In the rows, zero is written as 128.
Each path below is one point turned by a fixed rotation once a step. After each direction that follows a path, write how fast that rotation turns it, in degrees a step (0 if it stays still).
Each turn is a multiple of 5 degrees from 10 to 175, or 0.
Each row of a path follows its step; steps can be skipped.
path 1
step 0: [134 131 128 113 130 132 127 121 133 126 130 130 124 132 121 119 146 134
 130 136 129 123 139 119 134 132 127 130 131 141 123 130 119 125 126 137
 132 129 116 131 121 128 128 118 124 122 127 130 140 124 113 127 125 128
 136 141]
step 1: [132 137 120 131 126 136 140 128 118 137 133 136 132 125 123 131 143 131
 129 136 135 119 120 125 113 115 133 127 133 118 137 124 130 134 121 130
 121 126 128 126 121 117 133 121 124 125 126 124 123 137 120 128 129 125
 118 131]
step 2: [135 115 114 125 123 114 128 127 135 127 141 133 127 133 116 131 120 119
 133 136 129 122 136 138 127 120 128 126 125 124 123 129 129 135 123 126
 129 130 124 130 130 133 123 128 133 123 122 127 124 116 113 131 130 143
 118 132]
step 3: [119 126 133 133 130 124 132 122 124 129 130 134 131 134 131 123 126 145
 128 144 135 136 136 128 142 119 121 114 122 130 134 129 133 133 125 121
 126 131 118 127 132 126 131 125 109 120 134 135 124 134 128 131 127 133
 126 135]
step 4: [140 140 136 127 123 130 134 117 132 134 136 130 136 128 124 120 125 131
 126 128 133 119 124 140 120 143 137 122 122 137 123 130 126 123 134 122
 123 133 118 130 115 130 127 126 118 132 120 129 133 128 115 135 131 132
 128 129]
step 5: [122 133 118 126 143 132 134 122 135 123 131 134 121 135 115 141 133 129
 121 131 134 128 126 126 128 122 136 131 128 118 131 127 137 127 114 124
 119 135 129 118 120 132 135 129 129 135 127 136 132 138 118 129 133 134
 137 123]
step 6: [133 126 124 131 135 127 109 129 121 132 143 128 132 136 119 124 127 125
 125 135 122 125 129 127 124 131 123 120 128 132 139 128 117 130 119 119
 116 128 132 122 127 139 121 128 126 121 135 120 122 122 116 125 128 128
 133 141]
step 7: [133 130 143 132 144 121 135 116 130 133 128 125 144 129 121 125 120 129
 131 127 136 127 136 132 118 114 130 125 121 127 128 127 124 131 114 132
 139 135 122 124 137 129 137 121 125 119 131 126 134 135 129 128 128 122
 127 133]
step 8: [124 132 123 132 116 133 124 119 123 133 126 132 129 134 112 135 124 128
 124 116 138 121 133 141 130 126 127 125 117 134 134 122 138 136 123 135
 122 125 115 134 116 131 113 131 123 128 125 124 137 126 128 121 137 126
 129 131]
step 9: [119 140 121 118 133 123 125 127 136 131 119 132 136 132 116 133 131 134
 133 137 128 119 136 133 138 134 138 129 131 116 142 136 124 116 125 128
 126 125 135 125 131 135 129 124 121 119 129 140 135 125 123 128 133 129
 123 130]
step 10: [131 127 131 115 125 129 116 126 129 122 130 123 132 109 116 125 133 124
 139 133 139 125 125 127 121 124 125 117 127 128 133 133 121 133 121 129
 122 128 124 122 116 134 132 132 117 127 126 125 112 136 126 124 129 132
 135 135]
Directions:
[126 127 127 127 129 128 126 128 128 131 128 131 127 128 130 128 128 129
 127 128 128 130 130 124 127 125 127 131 127 131 130 129 131 128 126 130
 131 128 124 128 124 129 127 129 128 131 127 130 125 126 130 127 130 131
 131 129]
140
[129 129 124 127 127 128 126 128 128 129 129 127 128 130 129 130 129 127
 128 131 128 126 127 129 128 129 131 130 129 125 131 124 128 129 128 127
 130 125 129 127 124 128 129 129 130 128 126 130 129 128 127 129 130 126
 128 123]
95
[132 130 127 130 127 128 129 127 130 128 126 129 128 131 128 127 129 131
 128 125 131 129 130 130 132 129 128 128 125 131 129 130 131 127 132 128
 129 127 128 129 128 128 129 127 127 127 129 128 127 127 129 129 132 126
 129 126]
80
path 2
step 0: [145 116 138 127 133 129 134 129 118 129 132 136 125 135 136 126 132 124
 120 137 120 135 124 132 134 137 132 128 127 136 131 120 128 126 131 122
 129 140 138 123 123 130 125 133 124 132 136 132 132 124 120 122 125 123
 119 122]
step 1: [129 118 131 120 127 134 129 136 120 116 130 121 132 132 130 128 134 125
 129 129 129 125 130 139 134 131 125 125 124 134 121 126 134 131 133 121
 120 124 136 123 127 132 133 135 123 118 118 133 133 131 142 144 116 121
 120 132]
step 2: [126 125 126 124 115 137 114 134 138 139 131 122 121 129 127 125 121 123
 136 134 132 123 126 118 122 119 121 129 122 130 113 127 127 132 134 133
 118 127 127 128 133 136 132 130 121 123 119 117 132 131 133 128 129 123
 130 134]
step 3: [130 136 132 124 121 125 128 127 139 150 132 123 119 127 130 130 132 126
 121 131 135 118 127 126 120 127 132 127 133 130 128 128 133 130 129 124
 125 127 124 134 128 123 136 120 128 130 132 124 117 122 113 120 129 116
 115 127]
step 4: [131 136 131 129 127 126 138 116 129 123 124 128 125 123 132 135 130 131
 122 131 127 112 140 130 129 121 132 122 128 133 143 137 126 121 130 122
 131 121 130 129 119 122 142 124 136 132 122 133 134 126 136 127 131 130
 118 121]
step 5: [145 133 129 141 132 134 117 136 129 123 130 132 119 133 130 132 124 132
 132 123 128 128 126 120 134 126 126 134 127 132 139 128 121 132 128 126
 129 128 123 119 126 130 129 133 135 142 124 136 139 135 146 125 132 132
 133 129]
step 6: [134 125 128 127 134 127 128 140 130 133 140 128 130 132 121 142 131 141
 132 116 133 123 117 127 133 133 130 136 136 123 126 126 131 138 123 128
 127 131 115 132 132 121 121 129 126 124 124 133 117 131 132 139 125 121
 137 126]
step 7: [128 121 127 119 122 116 143 118 139 133 132 132 134 124 123 132 121 133
 129 128 123 118 129 127 126 129 129 130 126 116 124 134 138 122 122 137
 126 136 129 132 132 125 131 127 127 116 122 118 127 131 131 128 126 139
 143 121]
step 8: [135 136 133 131 129 113 132 119 136 129 132 128 125 135 134 120 130 113
 130 124 118 136 132 129 118 128 120 132 130 125 128 124 145 123 123 126
 126 133 139 130 127 125 125 132 128 136 135 130 130 130 127 116 131 140
 128 134]
step 9: [117 134 131 136 130 125 130 129 120 113 134 124 142 136 136 128 139 127
 133 121 120 130 132 125 123 117 123 129 138 133 131 131 128 135 131 124
 132 128 127 129 126 121 120 136 117 127 127 140 129 127 122 132 133 127
 115 132]
step 10: [125 118 122 133 117 129 124 136 122 122 126 130 135 130 133 126 133 135
 133 132 126 129 121 123 134 124 140 130 127 134 123 145 117 123 133 139
 136 141 124 116 136 131 127 135 122 126 119 123 135 126 120 123 131 128
 129 129]
Directions:
[128 127 127 127 127 128 129 128 125 126 129 128 129 131 130 129 129 124
 131 126 131 128 130 127 126 130 125 131 128 127 129 125 126 130 131 127
 129 125 127 126 130 130 130 127 129 129 127 131 130 130 129 129 129 130
 127 130]
95
[130 130 129 128 131 127 124 127 127 129 128 128 124 129 128 129 131 126
 128 132 128 129 128 126 126 128 128 128 129 125 127 125 127 130 127 128
 126 130 127 130 127 129 122 127 126 131 129 128 128 129 129 126 130 127
 128 128]
125
path 3
step 0: [128 118 120 123 123 135 130 109 126 123 136 118 122 123 126 128 130 132
 130 132 133 132 133 120 133 125 127 125 123 137 125 125 141 131 120 126
 133 132 137 127 133 138 125 120 129 132 121 131 126 137 120 126 144 135
 131 128]
step 1: [133 134 110 129 128 128 124 119 124 116 133 131 130 129 123 132 131 126
 124 141 136 131 127 127 129 119 131 118 133 140 132 121 134 134 122 129
 129 135 128 122 130 129 122 119 126 134 136 124 122 139 131 115 134 129
 118 133]
step 2: [129 129 126 132 117 133 133 127 128 127 128 135 142 126 128 132 135 120
 122 126 128 133 127 116 124 126 130 114 121 143 117 126 130 132 124 125
 136 136 132 121 131 125 116 124 128 126 132 134 123 143 131 126 125 138
 118 129]
step 3: [131 126 119 123 131 134 140 122 131 130 130 133 131 124 133 129 133 123
 138 126 126 134 118 123 119 113 132 132 127 142 115 124 135 133 127 120
 137 121 138 126 145 124 122 124 123 130 125 132 123 131 123 126 130 126
 125 130]
step 4: [134 119 121 125 126 129 130 120 134 128 134 128 133 137 133 137 139 131
 128 142 119 131 124 123 123 122 126 127 128 133 121 117 143 132 132 136
 133 131 124 129 141 136 124 133 119 133 138 132 123 131 127 133 136 128
 124 122]
step 5: [136 120 124 129 119 125 131 124 122 127 136 128 133 126 129 130 133 124
 125 129 133 133 126 118 127 123 131 119 129 129 119 119 139 133 127 131
 122 130 119 123 136 137 122 123 119 132 130 125 126 119 114 114 124 143
 121 121]
step 6: [135 132 113 129 117 134 133 132 130 128 138 117 129 125 132 128 139 130
 123 135 125 119 131 124 129 125 133 126 135 141 120 123 129 132 128 120
 133 120 126 126 129 123 119 118 129 130 133 133 119 122 123 118 123 138
 131 120]
step 7: [125 129 117 128 117 140 132 127 116 132 136 130 124 127 132 130 142 124
 120 127 121 126 135 126 131 121 114 127 126 134 124 125 140 126 141 121
 129 123 126 124 142 121 127 128 130 127 130 132 118 132 129 126 131 130
 118 128]
step 8: [132 116 120 124 121 139 127 122 124 119 133 123 117 133 134 134 118 124
 125 118 133 128 126 124 120 127 131 133 124 141 120 120 142 126 132 121
 130 127 118 125 136 130 128 131 130 128 139 126 120 130 125 130 128 134
 117 128]
step 9: [132 116 115 128 120 131 132 124 128 122 129 122 122 126 121 116 130 115
 134 129 124 124 138 120 124 124 133 130 128 134 124 122 132 131 136 128
 128 135 130 123 134 144 124 123 134 133 144 128 121 134 125 123 128 131
 132 127]
step 10: [134 120 117 128 136 139 138 126 123 121 134 129 130 129 120 113 136 127
 119 133 133 123 129 119 132 115 135 117 123 132 124 121 135 129 134 126
 127 127 125 116 128 127 129 131 132 138 132 133 126 130 138 124 126 137
 127 129]
Directions:
[129 125 125 128 126 126 127 130 130 127 127 127 128 129 130 126 128 131
 130 127 130 128 129 129 127 128 125 130 125 129 130 125 129 127 126 130
 127 129 129 131 127 129 130 129 127 130 128 126 128 128 125 129 131 127
 124 128]
90
[127 128 129 128 126 127 130 129 128 130 127 127 126 127 132 130 130 131
 128 127 126 128 129 128 129 129 127 128 128 128 128 128 130 131 128 128
 127 126 121 129 128 129 130 127 129 127 128 129 127 125 127 124 128 125
 128 126]
40
[126 127 128 126 126 129 125 127 124 128 129 129 126 128 130 127 128 129
 126 126 129 125 129 131 130 131 126 130 129 128 129 126 129 129 129 126
 127 127 130 126 127 128 129 125 130 130 130 126 127 130 127 130 126 130
 131 125]
40
[129 127 131 128 129 131 126 124 128 129 127 126 124 129 130 130 125 127
 127 130 129 131 129 128 127 127 128 128 128 126 127 128 128 130 128 130
 128 128 129 127 128 132 129 128 125 129 130 129 124 126 125 131 130 126
 128 129]
85
path 4
step 0: [126 127 135 127 127 139 126 126 119 133 134 125 128 134 114 120 130 119
 119 134 126 130 120 123 116 124 130 127 127 130 144 128 133 129 135 134
 127 126 128 123 120 126 121 123 138 134 139 124 128 132 127 131 121 126
 144 132]
step 1: [124 130 138 128 119 123 136 131 128 129 126 123 130 143 129 136 136 132
 120 119 125 133 124 126 137 134 126 135 126 134 127 123 117 127 116 130
 129 134 127 134 127 131 143 121 128 131 136 130 122 118 132 135 139 125
 135 133]
step 2: [120 131 123 127 137 124 125 135 139 125 126 134 128 131 144 130 133 126
 145 127 125 132 124 132 132 121 134 122 133 116 123 129 119 126 131 128
 130 127 127 136 120 120 122 133 133 131 133 129 118 127 112 135 121 133
 125 127]
step 3: [137 132 127 135 128 123 123 133 130 135 118 121 117 117 118 120 131 126
 136 141 141 130 120 129 132 138 131 137 127 127 132 132 128 119 134 131
 128 125 125 124 133 136 127 118 136 122 123 123 134 123 124 128 116 133
 132 124]
step 4: [119 124 131 135 129 131 133 129 121 133 120 117 132 141 123 136 133 133
 126 124 123 135 124 129 131 126 129 129 135 137 122 127 120 130 142 135
 129 130 128 115 129 130 124 132 128 139 126 126 137 137 137 113 127 120
 131 125]
step 5: [126 125 122 125 120 126 135 127 130 130 135 135 129 132 139 120 131 125
 127 126 118 122 123 115 119 124 141 136 124 124 125 124 128 124 130 133
 122 127 126 121 118 127 128 119 132 136 117 133 116 126 126 126 144 130
 135 135]
step 6: [129 137 126 133 132 127 120 120 115 136 116 142 127 138 122 127 130 124
 132 135 131 124 129 124 132 138 130 127 137 127 135 122 123 126 124 125
 139 125 128 139 116 130 129 128 129 122 134 120 123 131 124 142 135 128
 125 128]
step 7: [119 136 134 131 126 133 136 142 130 136 128 118 123 121 122 133 121 118
 131 130 132 138 126 134 123 122 125 135 121 132 122 126 123 126 129 120
 136 132 126 125 126 132 136 134 126 133 135 123 121 129 112 131 119 122
 133 117]
step 8: [127 122 134 135 129 117 124 123 139 121 127 130 131 136 134 130 140 137
 121 128 129 141 122 130 129 120 134 131 130 122 123 140 131 123 135 126
 128 114 130 128 128 137 134 122 128 122 124 128 126 121 129 118 127 125
 140 117]
step 9: [120 135 117 135 122 130 123 117 127 131 119 127 135 131 135 126 138 138
 127 138 127 123 129 117 123 137 130 128 131 124 121 125 127 130 136 128
 130 133 126 114 132 120 127 131 128 135 132 126 127 125 126 129 122 147
 123 138]
step 10: [129 132 117 130 143 115 137 139 120 133 126 126 118 130 127 129 120 125
 134 137 124 119 130 121 127 135 122 130 126 136 123 124 121 126 129 123
 134 129 120 124 129 135 123 131 127 129 115 135 123 125 135 130 140 123
 128 122]
Directions:
[127 127 128 129 126 130 130 124 129 130 130 125 125 126 126 128 128 130
 130 128 128 128 128 128 128 124 130 126 129 126 129 128 126 127 130 129
 128 125 130 129 130 130 130 128 126 127 127 128 134 128 126 127 128 130
 128 126]
80
[127 129 128 127 130 130 131 129 125 129 127 126 128 129 131 131 127 126
 128 128 129 132 130 127 128 129 129 129 123 127 125 129 123 130 126 128
 128 126 126 130 132 128 127 129 129 129 128 129 129 129 129 126 130 128
 128 128]
125
